128 stands for zero in the data rows.
Here is a table of points, one per row:
[109 124 116 124  39 138 152 198 122 168 128 131 150 133 168  73 104 124
 163 126 161 165  63 167 176 169 146 168 112 101  64 147]
[172 130 128 121  68 138 165 141 125 157 129  67 134 131 166 134  96  99
 128 122 203 154  45 185 161 188 134 148 129  99  73 132]
[ 67 124  90 143 109 159 149  99 179  54 134 109 131 156  88 112 143 128
 166 133 111 146 107  90  91 174 131  78 140 114 104 190]
[154 101 113 103 164 165 150 108 133 135 106 108 130 102 183  64 132 123
 141 125 128  86 166 104 189 147 176 190 158 138 106 129]
[108 163 176 123 127 120 127 123 111 110 121 189  94 107 154 118 147  98
  66 191 134 105 125 124 113 130 124 111  79 165 179 111]
[153 122 166  87 142 222 138 127 129 144 158 132 146 141  68 114 180 127
 148  99 121 127 154 159  76  92  91  98 152 160 127 102]
[ 42 134 120 170  48 131 114  93 138 243 141 128 136 118 165  88  99 142
 125 115  74 175 111 223 109 157 195 174 123 124  95 204]
[ 85 140 174 121 127 124 137 134  97 112 118 193 100  84 141 149 175  84
  79 165 140 114 117 120 114 126 142 115  95 172 159  99]
[132 133 111 108 137 189 126 143 118  98 200 119 161 144  86 104 146 130
 112  59 132 100 170 147 100 102  57 111 118 167 146 117]
[ 76 140 128 175  62 152 115 152 151 223 142 136 152 108 177  52 103 165
 126 135  95 197  68 169 169 154 140 181 113 110 111 170]
[132 127 159 129 152 176  77 153 170 141 147 117 162 127 145  99 120 120
 139 164  94 140 133 130  61  59 198  95 119 107 108  60]
[107 138 111 146  25 131 136 157 163 162 143 132 142 121 166  58 109 139
 114 132 126 182  81 214 182 151 143 173 132 102  86 164]
[128 162 146 196  82  59 100 122  84 119  78 134 167 185 110 136 146 143
 150 142 120  72 146 100 145 112 130  99 183 146 100 131]
[107 148 132 172 104  76  72 109  98  83  97 124 184 155  99 143 136 163
 163 161 121  85 116 120 138 111 111 146 189 146 113 135]
[173 111 167 118 176 134 140 131 140 118 125 107 124 141 178  42 128 105
 119 104  83 122 144 102 178 134 166 196 130 122 104 150]
[141  87 131 117 186 108 147 124 116 129 131 107 105 134 151  52 146 112
 168 107 176 134 168 109 186 142 163 187 128 120 106 123]
[ 97 144 154 171 100  63  81 121  58 100  84 136 148 167 115 103 113 179
 118 153 140  74 118  96 103  98 128 124 171 120 117 133]
[ 95 121 127 151  93 145 167  57 214  97 134  94 129 158 117 134 109 118
 168 110 100 183 116  66 111 166 125 100 143 149 126 144]
[154 123 182  73 136 189  95 136 141 154 139 120 141 135 104 109 152 121
 146 153  78 141 142 153  82 103 157  68 163 127 116  60]
[103 171 179 195 134 121  91 120  88 118  63 129  90 205 109 134 125 158
  71 164 119 100 119 118 140  99 122 145 113 162 135 104]
[176 159  58 148 141 101 128 153 123 157 101 216  67  88 118 144 104  78
 130  79 144 151 115 141 127 133 122 122 128 103 146  95]
[103 100 165 106 161 137 133 121 128 118 126 130 138 101 159 175 162 124
 127 126 185 157 164 119 170 142 128 150 130  64 174 111]
[122 170 161 139 107 114 105  99  95 125 114 149  56 164 120 132 134 125
  99 191 117 101 127 106 137 103 123 148  54 170 141  82]
[116 157 145 168 111  83  91 113 127  88 154 133 177 147  95 135 104 157
 191 170 120  73 127  96 126 142 100 132 174 130 108 160]
[ 47 105 100 115 108 108 190  62 178 154 106  73 120 156 143 107 141  97
 186 130  88 215 100  90 105 170 110  99 170 164 205 144]
[152  69 112 126 156 139  70 127 111 100 141 105 102 127 200  88 143 129
 121 121  63 147 143 122 124 125 188 176 145 122  69 129]
[145 133 114 142  65 140 158 192 143 197 145  82 124 122 130 105  90 122
 124 150 190 164  84 147 183 156 145 173 129 119  72 170]
[ 86 136 117 166 132 112  79  98 142 102 134 118 178 138  92 137 135 130
 186 156 130  65  95  97 128 146  85 106 166 133  82 166]
[109 123 144 166 131 124 112  92 165  87 165 124 127 148  97 127  99 137
 176 165 115 119 140 111 103 185  54  98 154 137  66 187]
[154 126 162  68 120 194  89 144 139 163 165 122 139 156  75 116 172 126
 144 126 103 145 177 126  91 109 117  71 144 138 142 101]
[176 147 102 101 156  64 138 150 107 134  75 132 204 141 125 149 110 169
  96 106 126 139 162 163 110 142  81 127  97 174 115 113]
[161  64 104 150 121 119 154 200 133 138 133  75 106 119 114 195  90  85
 131  99 129 116  70 168 149 165 133 145 123  93 196 126]
[156  62  82 123 109 143 133 178 113 151 120 125 122 118 151 177  46  73
 141 103 142 111  92 134 143 135 134 121 114  89 217 145]
[151 120 157 147 173 153  83 143 121 137 168 100 119 115 191 107 126 132
 169 172  64 155 141 150  68  72 184 104 131 129 111  91]
[144 106  83 127 143  91 139 163 136 156 109 206  56 109 134 153  66  67
 121  74 141 134 122 157 131 102 113  97 129  85 150 136]
[157 165  90  87 156  90 120 141 144 141  54 144 156 105 125 170 106 212
 105  92 138 131 138 143 130 124 125 123  75 160 112 129]
[135 155  87  89 135 118 136 139  92 124 181 124 209 144 121 160 109 129
  85  77 144  95 174 128 114 136 102 113 125 187 114 112]
[143 117 120 140 173 158  87 143 154 120 127 101 133 137 216 112 146  89
 123 141  61 133 145 136  95  89 184 156 134 130  72 131]
[116 109 140 111 171 114 149 134 151 104 140  98 114 114 165 100 156 113
 167 106 204 125 171 138 182 117 148 171 127 112 149 130]
[167 130 127 136 175 150 123 160 116 114 119 108 123 146 182  72 160 100
 143 129  77 128 167 129 125 153 194 193 132 135 107 175]
[190  87 106 163 111 136 215 153 121 175 147  58 115 104 133 165 101 125
 110 136 180 136  61 174 140 135 139 140 129 104 135 163]
[155 180 104  93 146  83 107 142 139 140  67 138 100  94 125 155 103 204
 124  66 140 118 127 151 125 126 116 128  80 141 123 119]
[139 125 112 131 172 124 151 107 135 120 122  78 119 114 157  51 156  94
 132 120 175 114 183 128 200 142 156 137 127  89 148 132]
[154 119 131 163 129 147  77 138 166 150 162 107 122 137 199 114 170 115
 128 114  74 115 152 120  64  88 203 142 132 121  82  87]
[106 147 154 175  99  89  66 120  82 114  74 131 118 156 142 116 142 185
  93 149 144  86 113  91 142  97 118 101 176 175 130 123]
[121 141  90  83 171 160 125 140  80 110 211 110 159 154  79 141 141 134
  92  83 103 118 128 123 130 118  66 130 133 143 111 105]
[118 123 137  65 144 212 104 135 104 124 187 113 133 155  87 127 159 135
 144  93 109 131 153 140 115  90  68  77 127 137 131 125]
[162  95 122 154  71 145 165 181 135 155 125  44 129  87 139 131  82 112
 116 111 188 128  74 164 162 179 133 134 119 119 118 129]
[ 78 126 123 167 131 152 183  92 171  68 159 123 132 135  93 134 114 141
 152 131  85 189 107  75 133 196 155  78 170 148 114 156]
[ 78  99 123 127  71 131 199  60 172  84 133  99 128 126 103 108  92 123
 159 112 101 203 127  66  87 153 145 118 164 151 134 140]
[187  68  72 128  87 128 182 172 124 146 145  58 109  98 138 171  72 116
 122 151 153 115  93 153 154 135 137 127 125  92 174 159]
[139 112 162  51 140 171 100 157 168 140 177 127 131 131  56 103 172 142
 130 159  82 136 132 138 109  90 158  75 159 132 135  82]
[ 97  79 170 121 132 126 137 115 127 117 103 138 112  54 117 178 170 101
 115 128 135 131 179 132 146 124 105 153 111  63 151  98]
[123 109 176 106 118 110 148 125 101 143 130 196  99  94 120 152 191 103
 112 165 131 109 141  90 100 151 127 146  74  86 159 101]
[120 113 195  97 135 122 151  85 118 135 119 152 126  94 126 177 167  80
  94 132 134 113 157 122 149 117 138 114  83  50 158 149]
[146 191  74  75 168 114 105 147 126 158  83 176  38  83 115 172  76 119
 119  90 150 136  97 125 114 127 132 144 136 110 125 136]
[140 150  92  99 167  61 132 169 128 138  65 129 179 127 125 153 127 186
  76  79 129 135 124 125 127 110 112  99  75 151 103 137]
[ 99 157 129 155 104 131 142 130  93 126  83 171  69 183 139 139 155 157
  93 198 127  84 135 107 124  80 131 137  87 165 128  98]
[158 219  72 112 146 113 134 153 144 142  70 163  56  67 121 157  95 161
 114  88 108 117 138 161 135 141 112 132 126 111 140 102]
[126 154 143 176 113  64 101  94 118  98 132 132 178 135 121 127 144 146
 166 149 120  74  98 114 135  95  76 118 198 147  99 165]
[123 140 138 165 126 123 113  98 163  88 144 116 150 133  94 112 135 144
 149 157 126  85  99  94  82 156  61 110 180 110  84 186]
[141 144  80 114 172 141 140 118  91 157 197 124 190 165 102 151 129 141
  96  92 123 110 152 123 135 116  76 109 117 155 115 102]
[ 64 118 122 117  94 123 207  58 207 124 129  93 130 157 130 109 107 115
 170 119 105 191  98  68  79 146 115 138 157 136 169 127]
[144 133  88 106 183  76 128 126  77 140 127 113 206 127  86 125 126 186
 103  81 130 113 106 133 107 137 112 136  67 163 134 110]
[142  95 133 117 136 125 137  95 140 130 143 145 130  86 151 171 198 129
 123 155 168 142 165 118 165 129 124 136 117  60 191 111]
[116 136 131 173 106 176 140 109 164  60 158 144 156 131 115 125 112 151
 180 149 123 135 122  67  96 164  82  92 147 126  90 186]
[ 98 141 180 113 110 102 128 104 115 103 130 185  58 139 138 138 134 123
  94 182 115  81 127 151 140 111 145 120  69 191 151  98]
[187  88  77 124 124 134 109 131 143 119 113 210 110 122 121 170  70  58
 128  88 150 145  83 164 145 118 134 148 122  94 193 130]
[ 97 122 176  89 123 119 127 118 109 123 112 143 112  49 108 174 155  65
 101 158 131 140 165 100 137  90 114 148  94  99 154 132]
There is one direction along which these points spread out most. Take the direction at right angles to it along which they spread out most. Then take the direction at right angles to both along which they spread out most. Go by this last direction. How far along it is each point below, from 0 to 99? The average is 50, and the first point in the table lies past the average. One standard deviation of the points above along it is 16.
[154 134  95  73 155  69 134 138 111 125 162 129 206 168 111 134  90 158
  79 100 110 100 145 133 132 133  86 117  99 146 120 105] 64
[127 112 136  94 158 195 121 135 108 148 194 134 137 161  91 124 146 144
 122  70 124 113 165 130 118 127  61  73 146 144 118  96] 38
[ 97 102 149 115 165 146 156 122 114 115 119 121 130 108 150 140 152 123
 121 121 190 134 182 124 149 149 140 157 135  51 174 125] 39
[147 116 152 100 154 156  95 136 122 142 153 114 135 129 100  95 140 116
 139 186  99 169 155 157  59  87 202  65 147 123 101  72] 19
[ 95 134 138 189 124 162 168  88 184  95 152 129 153 124  86 127 105 145
 196 136 115 128 121  80 103 159 109 100 146 143  99 165] 56
[180 223 100 110 141  88 114 145 113 121  98 157  82 103 128 170 118 188
 135  53 146 156 113 138 131 111 157 113  81 126 145 145] 68
[108 116 166 114 116 124 121 104  94 120 118 180  99  65 127 156 177  76
 120 169 128 126 134 117 150 122 126 120  61 164 148  99] 43
[114 102 149 108 182 111 149 137 169 122 143 109 114 134 150 152 167 113
 130 128 201 138 178 138 170 137 147 189 162 106 164 134] 38
[180  47  73 153 140 148 126 156 123 155 104 177 105 104 112 169  75  67
 119 106 157 143  94 149 130 131 126 137 120 115 193 154] 55
[123 171 144 162  97 113  75 100  85 110  92 139  72 182 115 110 128 159
  62 189 155 115 138 110 128  96 134 132 109 172 147 106] 63
[112 175 163 167 123 108 139 110  72  93  65 154 113 187 148 128 126 188
 109 179 126  93 106 136 127  68 116 140 162 150 126 107] 69
